[[-50 -67  -9  56]
 [  4  40 -37   8]]
->
[[ 56 -50 -67  -9]
 [  8   4  40 -37]]

[[-58  67  43  47  55 -55]
 [ 24 -18 -27 -27 -21   8]
 [ -6  -8  34  23  11  15]
 [-24  25  26  23  24 -17]
 [  5  -5 -10 -14 -14   9]
 [ 55 -71 -28 -38 -54  63]
 [ 18 -30  10  -2 -15  34]
 [ 28 -25 -31 -32 -29  17]
 [ 11  -5 -28 -27 -18   2]
 [ 31 -47  -8 -20 -31  46]
 [-45  56  26  31  43 -48]]
->
[[-55 -58  67  43  47  55]
 [  8  24 -18 -27 -27 -21]
 [ 15  -6  -8  34  23  11]
 [-17 -24  25  26  23  24]
 [  9   5  -5 -10 -14 -14]
 [ 63  55 -71 -28 -38 -54]
 [ 34  18 -30  10  -2 -15]
 [ 17  28 -25 -31 -32 -29]
 [  2  11  -5 -28 -27 -18]
 [ 46  31 -47  -8 -20 -31]
 [-48 -45  56  26  31  43]]

[[ 21  35 -23  43   2]
 [ 39  53 -35  67  -7]]
->
[[  2  21  35 -23  43]
 [ -7  39  53 -35  67]]

[[-36  42  19]
 [ 12  71 -53]
 [-33  37  34]
 [-73  72 -35]
 [-30  -2  49]
 [-11 -32 -31]]
->
[[ 19 -36  42]
 [-53  12  71]
 [ 34 -33  37]
 [-35 -73  72]
 [ 49 -30  -2]
 [-31 -11 -32]]

[[  2   7   3  20   4 -10  -5  -3  -3  -5]
 [-13   8 -31   9  31 -21  30 -58  32   4]
 [ -1   7 -14   5  16 -18   4 -26   6   1]
 [ -3   7  -4   7  -8   1  12   1  12 -15]
 [ -2   4  10  35   8  -5  -3  -7   0  -1]
 [  2   4 -12  -7  11 -15   0 -17   0   3]]
->
[[ -5   2   7   3  20   4 -10  -5  -3  -3]
 [  4 -13   8 -31   9  31 -21  30 -58  32]
 [  1  -1   7 -14   5  16 -18   4 -26   6]
 [-15  -3   7  -4   7  -8   1  12   1  12]
 [ -1  -2   4  10  35   8  -5  -3  -7   0]
 [  3   2   4 -12  -7  11 -15   0 -17   0]]

[[ 27  49  13  -8  36   1 -26 -20  20  43 -56  46   3]
 [ 32 -29 -36   9 -37  43 -36  45 -36 -20 -45  13  37]
 [-47  20 -31  33 -14  47 -56 -32  47  30  24  57   5]
 [ -6  57 -34 -21  38  60  20  16 -17  18  19 -15 -48]
 [ 36  51  47  58  31 -36 -31 -54   2  -8 -51 -40 -37]
 [-29  35 -18   3  40  42 -33  35 -59 -48  15 -27 -58]
 [ 41   0  19 -44  49 -54  -3 -59 -47  45 -49   4  14]]
->
[[  3  27  49  13  -8  36   1 -26 -20  20  43 -56  46]
 [ 37  32 -29 -36   9 -37  43 -36  45 -36 -20 -45  13]
 [  5 -47  20 -31  33 -14  47 -56 -32  47  30  24  57]
 [-48  -6  57 -34 -21  38  60  20  16 -17  18  19 -15]
 [-37  36  51  47  58  31 -36 -31 -54   2  -8 -51 -40]
 [-58 -29  35 -18   3  40  42 -33  35 -59 -48  15 -27]
 [ 14  41   0  19 -44  49 -54  -3 -59 -47  45 -49   4]]

[[ -7 -16  43  14  -6   2  -3  16  -9  -9  -7  -7  -2  -2 -25]
 [  8 -35 -32  13  13  -9  22 -11   5 -22   7   3 -12   3  65]
 [-21  43 -27   3 -38  17  24  -8 -19  25 -28  -6  21   2  41]
 [-13   4  58  -2 -24   6  43  31 -12   6 -17  -2  10   6 -25]]
->
[[-25  -7 -16  43  14  -6   2  -3  16  -9  -9  -7  -7  -2  -2]
 [ 65   8 -35 -32  13  13  -9  22 -11   5 -22   7   3 -12   3]
 [ 41 -21  43 -27   3 -38  17  24  -8 -19  25 -28  -6  21   2]
 [-25 -13   4  58  -2 -24   6  43  31 -12   6 -17  -2  10   6]]
